One turning vector, and how many steps it has turned:
The counts run from 0 to 404.
1 -1 -9 -7 -6 -21 -6 20 11 -6 18 -26 17 10 -1 0 9 -1 6 -7 -15 6 12 1 0 13 : 362
-9 4 -11 -5 -7 -15 -6 15 9 -6 25 -30 15 3 2 -9 5 2 -1 -2 -12 8 11 -1 -5 10 : 238
-13 9 -14 -11 -16 -14 -11 13 5 -2 19 -18 18 -5 -2 -10 -1 4 4 -4 -19 16 10 3 -2 8 : 334
5 0 -9 -14 -12 -21 -4 20 3 -4 9 -21 15 2 -15 -3 6 -2 13 -6 -22 9 12 1 5 10 : 343
-10 -2 -19 -4 -10 -9 -3 12 7 -4 17 -38 5 -2 1 -10 3 1 -3 -1 -6 0 17 -4 -11 8 : 384
2 -10 -24 -7 -15 -12 -1 16 7 -1 -5 -30 3 1 -7 2 3 -3 9 -9 -7 -5 22 -2 -7 8 : 278
-8 -5 -25 -4 -14 -13 -8 15 15 -1 6 -23 12 7 8 3 2 0 4 -12 -4 1 19 4 -12 11 : 28
-4 -5 -20 -3 -10 -15 -6 17 15 -3 10 -27 13 10 7 4 6 -1 3 -10 -4 0 18 2 -10 12 : 267
2 0 -15 -15 -19 -17 -6 17 0 -1 0 -18 12 -5 -17 -4 1 -1 16 -8 -21 10 14 2 4 7 : 326
7 -2 -7 -10 -8 -22 -3 21 6 -6 13 -26 14 7 -10 -1 9 -3 10 -6 -17 5 12 -1 3 11 : 232
-11 7 -14 -13 -17 -12 -7 11 -1 -3 16 -24 12 -11 -10 -14 -2 4 5 -2 -20 14 11 -1 -1 5 : 209
3 -1 -9 -12 -10 -17 0 17 -1 -6 13 -34 8 -4 -16 -10 6 -1 8 0 -18 4 12 -5 1 8 : 356
-1 -6 -18 -3 -8 -17 -5 18 15 -4 11 -29 13 11 5 4 7 -2 3 -9 -6 -1 17 1 -8 13 : 11
5 -10 -19 -6 -11 -15 0 18 7 -3 1 -35 4 5 -7 1 7 -4 7 -7 -7 -6 20 -3 -6 9 : 390
-2 -9 -24 -8 -17 -9 -1 13 4 0 -2 -33 1 -4 -9 -3 1 -2 7 -7 -7 -5 22 -3 -9 6 : 404
3 -4 -12 -5 -5 -20 -4 20 12 -5 15 -29 15 12 0 2 10 -2 5 -7 -10 2 14 0 -3 14 : 122
-6 3 -17 -15 -21 -11 -5 12 -3 -1 4 -22 8 -13 -16 -11 -3 1 11 -4 -20 10 14 -1 0 4 : 323
-12 7 -15 -13 -19 -11 -8 11 0 -2 15 -22 13 -12 -9 -14 -2 3 5 -2 -20 14 11 0 -2 5 : 81
-9 5 -11 -6 -7 -17 -7 14 9 -6 25 -28 16 3 2 -8 6 2 -1 -3 -14 9 10 0 -4 10 : 110
5 -1 -8 -10 -8 -22 -4 20 7 -6 14 -25 16 8 -8 0 9 -2 10 -6 -18 7 11 0 3 12 : 105
-8 2 -21 -11 -20 -15 -12 15 10 1 3 -10 18 1 0 2 -1 1 11 -13 -15 12 16 8 -4 10 : 187
-1 -3 -14 -4 -6 -18 -5 19 14 -6 17 -29 15 12 5 1 9 -1 2 -8 -8 2 15 1 -6 13 : 251
-14 5 -20 -13 -22 -9 -9 10 1 0 8 -20 10 -14 -8 -12 -5 3 7 -4 -17 12 14 2 -5 4 : 193
-2 3 -13 -15 -17 -14 -4 14 -3 -3 8 -25 9 -11 -18 -11 0 1 10 -3 -21 11 12 -2 2 5 : 84
0 -7 -19 -3 -9 -17 -5 19 14 -4 8 -28 12 12 3 5 8 -3 5 -10 -6 -2 18 1 -7 13 : 138
-14 4 -23 -11 -21 -12 -13 13 10 1 7 -11 18 -2 3 -2 -3 3 7 -11 -14 13 15 7 -6 9 : 61
-4 4 -12 -15 -17 -13 -4 13 -3 -3 10 -25 9 -11 -16 -13 0 1 9 -1 -21 11 12 -2 1 5 : 211
-3 3 -10 -11 -10 -14 -2 14 -1 -5 18 -34 8 -7 -13 -14 4 1 4 1 -17 8 11 -5 -1 6 : 354
-7 2 -11 -7 -9 -13 -3 13 3 -6 22 -36 8 -4 -5 -14 4 2 -1 1 -13 6 12 -5 -5 7 : 113
0 -9 -25 -9 -19 -13 -6 16 9 1 -8 -21 8 2 -5 5 1 -2 12 -13 -9 -1 21 3 -6 9 : 40
-15 6 -20 -12 -21 -9 -9 10 2 0 10 -19 12 -12 -6 -12 -5 4 6 -5 -17 14 13 2 -5 5 : 320
-9 4 -18 -14 -21 -10 -6 11 -2 -1 6 -22 9 -14 -13 -12 -4 3 9 -4 -19 11 14 0 -2 4 : 322
-17 3 -26 -8 -22 -8 -11 10 9 2 7 -17 13 -5 4 -5 -5 4 5 -10 -10 10 17 6 -10 7 : 302
1 1 -12 -15 -16 -16 -3 15 -2 -3 6 -24 10 -8 -19 -8 1 0 13 -4 -22 10 13 -2 4 6 : 85
1 -10 -24 -7 -16 -10 -1 15 5 -1 -3 -33 2 -2 -9 -2 2 -3 8 -8 -6 -6 22 -3 -8 7 : 277
4 -6 -14 -5 -6 -20 -3 20 12 -5 12 -30 13 12 0 3 10 -3 6 -7 -9 0 15 0 -4 13 : 377
-9 6 -13 -13 -17 -12 -6 12 -1 -3 16 -25 11 -11 -11 -15 -1 3 5 -1 -20 13 11 -1 -1 5 : 337
-10 0 -15 -3 -7 -14 -6 14 11 -5 22 -33 12 5 6 -6 6 1 -3 -4 -7 4 14 -1 -10 11 : 126
4 0 -8 -12 -11 -17 -1 17 -1 -5 11 -31 9 -3 -18 -9 6 -1 9 -2 -20 6 12 -5 4 7 : 101
-1 -8 -23 -5 -13 -15 -6 17 13 -1 1 -24 11 9 3 6 4 -2 8 -12 -5 -2 20 3 -9 12 : 26
6 -6 -12 -8 -8 -17 1 18 3 -5 9 -38 5 2 -12 -4 8 -3 6 -3 -12 -2 16 -6 -3 9 : 373
2 -1 -17 -15 -20 -16 -6 17 1 -1 -2 -16 13 -4 -15 -2 0 -2 17 -9 -20 9 15 2 3 7 : 71
-5 -1 -21 -12 -20 -16 -11 16 10 1 0 -10 17 2 -2 3 -1 0 14 -14 -16 10 16 7 -2 10 : 186
-11 7 -11 -10 -13 -14 -7 12 3 -5 23 -27 14 -6 -5 -14 2 3 2 -1 -18 13 10 -1 -2 7 : 96
-9 7 -11 -9 -10 -18 -9 16 8 -5 22 -20 20 2 0 -7 4 2 4 -4 -18 14 9 2 -1 10 : 221
-11 -2 -21 -2 -10 -11 -7 13 14 -3 16 -31 11 5 9 -3 4 1 -2 -7 -4 1 17 0 -13 11 : 14
-6 4 -15 -12 -17 -18 -11 16 8 -2 11 -11 21 2 -2 -1 2 1 11 -10 -20 15 11 6 1 11 : 203
-11 8 -11 -9 -11 -16 -8 14 6 -5 24 -23 18 -1 -1 -10 3 3 3 -3 -18 14 9 1 -2 9 : 222
-15 -2 -27 -4 -17 -7 -8 11 11 0 9 -27 9 -2 7 -4 -2 2 0 -8 -4 2 19 1 -15 8 : 31
-15 2 -26 -8 -21 -10 -12 12 11 1 6 -15 14 -2 6 -2 -4 3 5 -11 -11 9 17 6 -10 8 : 301
5 -5 -11 -6 -6 -20 -3 20 10 -6 13 -30 13 11 -4 2 10 -3 7 -7 -12 1 15 -1 -2 13 : 121
5 -1 -8 -12 -10 -18 0 17 -1 -5 12 -32 8 -2 -17 -8 7 -2 9 -2 -19 5 13 -5 3 8 : 229
-12 4 -21 -13 -22 -8 -8 10 0 0 5 -21 9 -15 -10 -12 -5 3 8 -5 -17 11 15 1 -4 4 : 66
-9 4 -11 -7 -8 -14 -5 13 5 -6 24 -34 11 -2 -2 -12 4 2 -2 0 -13 7 11 -3 -6 8 : 112
3 1 -10 -15 -14 -17 -3 17 -2 -4 8 -25 11 -5 -19 -8 4 -1 13 -4 -22 9 12 -2 5 7 : 341
-11 4 -19 -14 -22 -9 -7 11 -1 0 6 -21 9 -14 -12 -12 -5 3 8 -4 -18 11 15 1 -3 4 : 194
-13 -3 -23 -3 -13 -7 -5 11 9 -2 13 -35 5 -2 4 -8 1 2 -3 -4 -4 0 19 -2 -14 7 : 144
-1 2 -11 -15 -16 -15 -3 15 -3 -3 9 -26 9 -9 -18 -11 1 0 11 -2 -22 10 12 -2 3 6 : 212
-12 6 -19 -13 -21 -9 -8 10 -1 0 9 -21 10 -14 -10 -13 -5 4 7 -4 -18 13 14 1 -4 4 : 321
